Each named turn below is shown by a few rows before and after it. Which turns, in which order, take the first row of each later pair to the second? The first pair is answered.
turn K:
[ -7 -20  27  -3  -3 -23   8  12 -18   0  -2 -14  -6  -3  12  -8   4 -23
   6  21 -13  15  26] => [-15 -25  28  -5  -5 -31   6   7 -16  -2  -6 -14   5   0   7 -15   5 -21
  -1  20  -2  14  16]
[  5   2   8   6  -2   9   2  -4  -3  -5   3  -2 -11  -1   3   5   4  -2
  10   3 -13  11   5] => [  5   0   8   4   0   1  -7  -2  -9  -5   5  -7  -9  -5  -4  -3   4  -9
   8   1 -14   9   4]
[  0  -8   7  -8 -27 -18   9  -3   8 -12 -13  -6 -12   2   5 -13   3 -13
 -12   7   0   1 -12] => [ -2  -5   5  -9 -29 -13  16  -3  11 -12 -13  -3 -14   3  10  -7   2  -8
  -8   8  -1   5  -7]
[  8  -1   3   0   7  10  13   1   3  -8  -6   3   3  -2  15 -11  -6   5
  -1   0  11   7   4] => [12  3  0  1  7 11 15  2  2 -5 -2  4 -2 -6 17 -8 -7  0  5 -1  3  8  9]
turn B:
[-19 -17  10   0  15 -21 -32   7 -35  10  24   4  -8  -8  -8 -22 -17 -36
   0  -7  20  10   8] => [-46 -30  18  -8   8  -8   4   8 -11  -2   5  26  15  21   9 -24  -7   2
  -9  -1  34  14  12]
[  2   9 -17 -11  -8   6  18  -9  15   7 -11  10  15  14  -2  -4   1  21
  -8   7  13  -6 -19] => [ 22  15 -21  -5  -4  -6 -11 -12  -7  13   7  -9  -7  -7 -16  -6  -5  -8
   1   5   2  -6 -23]
[-10 -17  -1 -16 -19 -18  16  -2   6  -6 -16  -4  10   7  -7 -45   0 -14
 -20  11   4   4 -21] => [  2  -3 -13 -20 -18 -12  10  -6   8   0 -13  -1  12   4 -10 -39  -3 -11
 -18  12  14  -2 -31]
[ -5   4  -5  -6   5 -12 -14  -1  -3   9   6   2  18  -1 -13  -1   4   2
 -10  -2  24  -9  -5] => [ -5  -4  -2  -4  10 -17 -19   5  -5   4   8   1  15   2 -11  -2   5  -4
  -8   0  21  -7  -3]
turn H:
[-6 12 -4  5 -5  3 12  2  2 -9 -2 -2  1 19 18 -9  5 10 -7 10 -3  6  5] => [-13   6   0   7  -5  -4   7   6   1 -10   0  -8  -4  15  15 -16   4   6
 -13  11  -4  10   4]
[  3 -11 -14  -5  15 -13  -4   6  -3 -10  -1   8 -11   8   0 -14 -15  -6
  -9   4   3  15   8] => [ 14  -1 -14  -5  15  -7  -3   7  -3  -7  -1   8 -22   7   1  -5 -17 -10
  -2   2  -4  16   7]
[ -7 -18  -1  -5   3  -4  -5  -4   4   0  -5   1   0   3  -3  -8   3 -18
 -17   9  14  -6  -3] => [  8 -12  -7  -3   1   0  -3  -2   2   8  -2  -6 -17  -3   1  -7  -1 -24
  -5   9   3   0  -2]
turn E:
[ 13  14  -6  -1  -1   0   7   2   7   1   4   5 -10  -3   0   7 -11   1
   7   5  -7  -4   6] => [ 14  11  -8  -6  -4  -9   4  -2   5   4   1  -1  -5  -6  -7  -4 -11  -6
   0   6  -2  -3  -3]
[  1  11 -18  -4   6   3   6  -2   1   5  -1   7  17  10   8  13  -3  16
 -15   7  21 -10 -12] => [  6   9 -11 -11   0   6  23   0   6   6  -7   8   3   8  18  14  -2  19
  -6   9   2   1  -9]
[  3 -19  38  -9  -9   5  26   1   2   1  12 -18 -26 -15  11  11 -18  -4
  14  -1 -14  25  20] => [  0 -22  23 -10  -7 -21  -2  -6 -16  10  17 -30  -3 -20 -15 -17 -20 -27
  -7   3  17  10  -9]
[-14 -10  10  12  18  11   1   8  -4   1   3   1 -10  20  13  22   0  14
  21 -13  -7  16  17] => [-11 -20  10  -6   6 -15  17   1   1   9 -10 -14 -26   9   9 -19  -4 -14
  15   4 -13  24 -13]
Then:
Between the rows of a pair lie 2 to 3 turns.
[  3 -22  21  -1   7 -20 -24   9 -30   1   8 -15 -11 -13  -5 -21 -11 -21
  -4   0  -9  -2  11] => [-19 -28  32  -7   2   9  18  10   4 -10 -12  10   1  14  21  -7  -5  21
  -5   3 -10  10  23] : B then K
[-21  -9   4  -1   0   5  17  -1   5  -9 -11  12  16  18   7   2   8  21
 -12   0  11   3   5] => [-21 -13   2  -4  -2  -4  12  -3   4  -5  -9   6  23  12  -1  -9   9   9
 -21   1  19   1  -5] : E then E
[ -3   2 -19   0   8  13  -7   2  16   2 -12  21   4  11 -14  29  16  14
  10 -12  18 -11  -7] => [-23 -17  -1 -10   0   3  24   4  23  -5 -26  16  -2  16  -6   5  16  11
  -3   1   9   6 -12] : E then H
[ -5 -17   4   1   2 -29 -21  -1 -18   0   5 -19   6 -13 -13 -32   2 -26
  -7   0   2  -1 -17] => [ 27  19 -17  10   8   2 -33  -1 -14   9  19 -13  -7 -20  -9  15  -3  -9
  20 -10  -3 -13  -3] : H then E
[ -8 -13  -3   8   5 -17 -28   0 -16  -1  12 -11  11  -8 -15 -12   5 -15
 -10  -2  13  -8  -4] => [-15  -8  -7  -2  -2  -2  -4  -5   7  -7  -4   5  31   9 -10  -7   7  15
 -14   2  27  -9  -9] : B then B
[ 20   0  -1 -14 -15   6  22   3  33   9 -13  -5 -16  -5   8  -1   0   1
  13   7  -5  10 -20] => [  0 -14  14 -10 -12   9  27   6  32  -3 -16   3  -2   8  17   1   2  15
   7   7  -2  12 -13] : H then H then K
[ 21  25 -15   8   6  10 -23   0  -8  11  14  -4  -6 -13  -6  20  -5  -1
  14 -10   1  -5   7] => [-22 -16  21  -8 -10  -7  23   4   3   1 -12  -1  -7  -1   8 -22   0  -3
  -7   4  -7  21   1] : B then B then E
[ -9  -4   3 -19  -6  22  21 -10 -15   0   9  25 -10   9   6  36   1  26
  15   6   4   1  26] => [ 15   7 -19 -24 -11  -8  -7 -27 -26  15  14   6  -6 -13 -25   3   0  -8
  -2  13  30 -12 -16] : B then E then E
[ -9  -8 -12   5 -10 -16   9  -6 -15  -7  -7  12   2 -12  -3  -7 -20 -14
 -22  17  -6  -6  -4] => [  3   8 -15  13  -5   5   6  -1 -12 -10  -3  19  -4 -10   6  23 -20  -2
  -6   7 -14 -10  14] : H then E then E
[-19 -21  20  -1  -6 -11  21   9  10   4 -13   2   5  15  10 -19   0   2
  -7   2  -6   5 -10] => [  7   4 -10   3   2 -16 -22  -3  -1  18   3  -4  18   0 -15 -10  -1  -8
 -10  -1  16 -21 -25] : E then B then B
[  5   3 -11   6  11  -4 -21   4 -11   3  16   6   5  -2  -7  21  -4  -3
   1  -5   7  -7   9] => [ -9 -16   9  -5   2 -26   0   4 -11   3   3  -8  -6  -3  -4 -14  -3 -20
  -4   6  -4   7  -2] : B then E then E
[ 15  15 -13   9  10  -5 -32  -4 -19  19  28  -4  -4 -16 -11  10  -3  -9
   8 -10   6 -18   6] => [ 17  20 -22   1   6  -2 -28 -11  -7  19  17   2   7 -13 -14   6  -3  -4
   1 -10  18 -24  -8] : K then H then H
[-13   3  -1   3  29  10 -20   7 -17  -3  19   5  19   4   5  24   5  17
   6 -11  19 -10  12] => [ 18  14 -15 -23   4  -9  13  -3  -1  14  -4 -12 -24 -13   5 -17  -2 -19
  11  13  -5   6 -27] : E then E then H
[ 26  11   9  12   2  11  -2   7  -5  11   9  -3 -31  -9  16  20  -1  -2
  21  -6 -26   0  18] => [  7  -1  -6   8   6 -12 -33  -4 -17   9  11  -4  17  -6 -14 -13   5  -6
 -13  -5  26 -22 -14] : E then E then K
[  4   3   6   5  11 -10 -17   9 -10  -2   2 -17  -1  -8  -9  15   5  -1
  -2  -8  -3  -6   8] => [ 10  15  -5  -1   4  -1 -11   6   0   0  -2  -7   8  -3  -7  15   8  12
  -1  -8   3 -12   0] : B then B then B
[ 20  12  -7  -9  -5   8  20  -4   9   0  -7   4 -28  -6  13  13  -1   7
  18   6 -19   9   6] => [-19 -25  19   2   9 -19   0   3 -14 -10   7  -9 -15  -6   3 -13   1 -10
  -4   4  -9   9  18] : K then E then B
[-21 -16   9   0  -6  -3  -3   4   7 -18  -8  -5  18   5   7   0  -4   6
  -8  -6   2  -2  11] => [-16 -14  12  -1  -7   5   4   4  12 -18 -10  -5   3   4  18   6  -2   7
  -2  -2 -11   5  15] : E then K
[-11  -6  10  -9  -5   1  25  -2  17  -1 -11   6   7   5  10  -4   0  11
  -5  11   4   4 -10] => [-21 -13   9   2   5  -9  -6  -1  -1  -2   2   1  22   2  -8  -7  -1   1
 -13   3  23  -8  -9] : H then E
